[[ 2.51 -1.93 -6.38 -4.70  1.09  0.21  2.40 -0.27  2.88  6.24 -4.62  5.62
  -3.90  5.43]
 [ 0.84  0.13 -0.94  1.06 -3.73 -1.76  5.76 -4.94 -3.82  5.05 -4.78  1.37
  -3.29 -2.26]
 [ 5.65 -2.66  5.94 -0.24  2.07  1.29  5.48 -1.90  6.09 -3.40  4.30 -5.47
  -3.07  3.29]]
|
[[ 3.29 -3.07 -5.47  4.30 -3.40  6.09 -1.90  5.48  1.29  2.07 -0.24  5.94
  -2.66  5.65]
 [-2.26 -3.29  1.37 -4.78  5.05 -3.82 -4.94  5.76 -1.76 -3.73  1.06 -0.94
   0.13  0.84]
 [ 5.43 -3.90  5.62 -4.62  6.24  2.88 -0.27  2.40  0.21  1.09 -4.70 -6.38
  -1.93  2.51]]

[[-1.13  5.83  1.42  1.25 -0.83  0.84  0.53 -1.28 -2.39 -0.39  2.28  1.16
  -2.39  3.77]
 [ 0.47 -3.15  1.37 -2.77 -3.32 -1.14 -1.66 -0.21  4.15 -1.93 -3.87  0.46
   0.38 -1.67]
 [ 5.49  3.84 -1.71 -0.06 -2.74 -0.02  3.10 -0.13  1.76 -0.94  1.72  1.07
   0.21  0.76]
 [ 2.23 -0.64 -0.05  2.78  0.81 -4.13  0.80 -2.56  4.37 -1.08 -1.03 -1.74
  -2.43 -2.16]]
|
[[-2.16 -2.43 -1.74 -1.03 -1.08  4.37 -2.56  0.80 -4.13  0.81  2.78 -0.05
  -0.64  2.23]
 [ 0.76  0.21  1.07  1.72 -0.94  1.76 -0.13  3.10 -0.02 -2.74 -0.06 -1.71
   3.84  5.49]
 [-1.67  0.38  0.46 -3.87 -1.93  4.15 -0.21 -1.66 -1.14 -3.32 -2.77  1.37
  -3.15  0.47]
 [ 3.77 -2.39  1.16  2.28 -0.39 -2.39 -1.28  0.53  0.84 -0.83  1.25  1.42
   5.83 -1.13]]

[[ 5.83  2.91  0.71 -1.18 -0.90  5.67]
 [-4.54  0.37 -1.25  0.22 -2.18 -4.43]
 [-1.91 -0.14 -0.20  0.31 -0.95 -0.70]
 [-2.46 -5.88  5.10 -0.81  4.35  4.30]
 [ 2.55  4.54 -1.29 -1.17 -3.47 -1.53]]
|
[[-1.53 -3.47 -1.17 -1.29  4.54  2.55]
 [ 4.30  4.35 -0.81  5.10 -5.88 -2.46]
 [-0.70 -0.95  0.31 -0.20 -0.14 -1.91]
 [-4.43 -2.18  0.22 -1.25  0.37 -4.54]
 [ 5.67 -0.90 -1.18  0.71  2.91  5.83]]

[[-3.28 -4.41  1.23]
 [ 4.54 -3.44 -0.41]
 [-4.71 -2.94  1.31]
 [-0.95 -5.49  0.93]
 [-3.89  4.12  0.18]
 [-3.01  4.79 -0.07]
 [ 5.14  2.03 -1.31]
 [ 1.74 -5.34  0.37]
 [ 5.55  0.41 -1.16]]
|
[[-1.16  0.41  5.55]
 [ 0.37 -5.34  1.74]
 [-1.31  2.03  5.14]
 [-0.07  4.79 -3.01]
 [ 0.18  4.12 -3.89]
 [ 0.93 -5.49 -0.95]
 [ 1.31 -2.94 -4.71]
 [-0.41 -3.44  4.54]
 [ 1.23 -4.41 -3.28]]

[[-0.07 -1.73 -1.83 -0.19  6.00  0.01  2.19 -1.16]
 [ 0.44 -0.27 -0.35  0.88  4.79 -0.34  1.63 -1.16]
 [-1.09 -1.15 -0.88 -0.91  5.09  0.96  0.78 -0.52]
 [-0.70 -1.51 -1.57 -1.45  0.84  0.49  0.50  0.11]]
|
[[ 0.11  0.50  0.49  0.84 -1.45 -1.57 -1.51 -0.70]
 [-0.52  0.78  0.96  5.09 -0.91 -0.88 -1.15 -1.09]
 [-1.16  1.63 -0.34  4.79  0.88 -0.35 -0.27  0.44]
 [-1.16  2.19  0.01  6.00 -0.19 -1.83 -1.73 -0.07]]

[[-0.01  0.83 -0.55 -0.65  0.53 -0.89  0.68 -0.74  0.03 -0.89 -0.87]
 [-0.89  2.93 -5.91 -2.08  2.65 -6.33 -2.29 -6.02 -1.33 -1.51 -4.81]
 [-0.45 -0.44  0.95 -0.58 -0.52  1.02  0.46  1.23  0.23 -0.79  0.58]
 [ 3.66  1.20  1.05  2.40 -1.42  0.86  1.28  0.63 -0.51  0.69  0.87]
 [-3.68  1.76  2.57 -1.75 -1.63  6.16 -0.01  2.93  0.14 -0.53  1.61]
 [ 0.62 -0.84  1.35  2.05 -1.08  0.75 -0.66  0.24  0.92  2.01  1.43]]
|
[[ 1.43  2.01  0.92  0.24 -0.66  0.75 -1.08  2.05  1.35 -0.84  0.62]
 [ 1.61 -0.53  0.14  2.93 -0.01  6.16 -1.63 -1.75  2.57  1.76 -3.68]
 [ 0.87  0.69 -0.51  0.63  1.28  0.86 -1.42  2.40  1.05  1.20  3.66]
 [ 0.58 -0.79  0.23  1.23  0.46  1.02 -0.52 -0.58  0.95 -0.44 -0.45]
 [-4.81 -1.51 -1.33 -6.02 -2.29 -6.33  2.65 -2.08 -5.91  2.93 -0.89]
 [-0.87 -0.89  0.03 -0.74  0.68 -0.89  0.53 -0.65 -0.55  0.83 -0.01]]
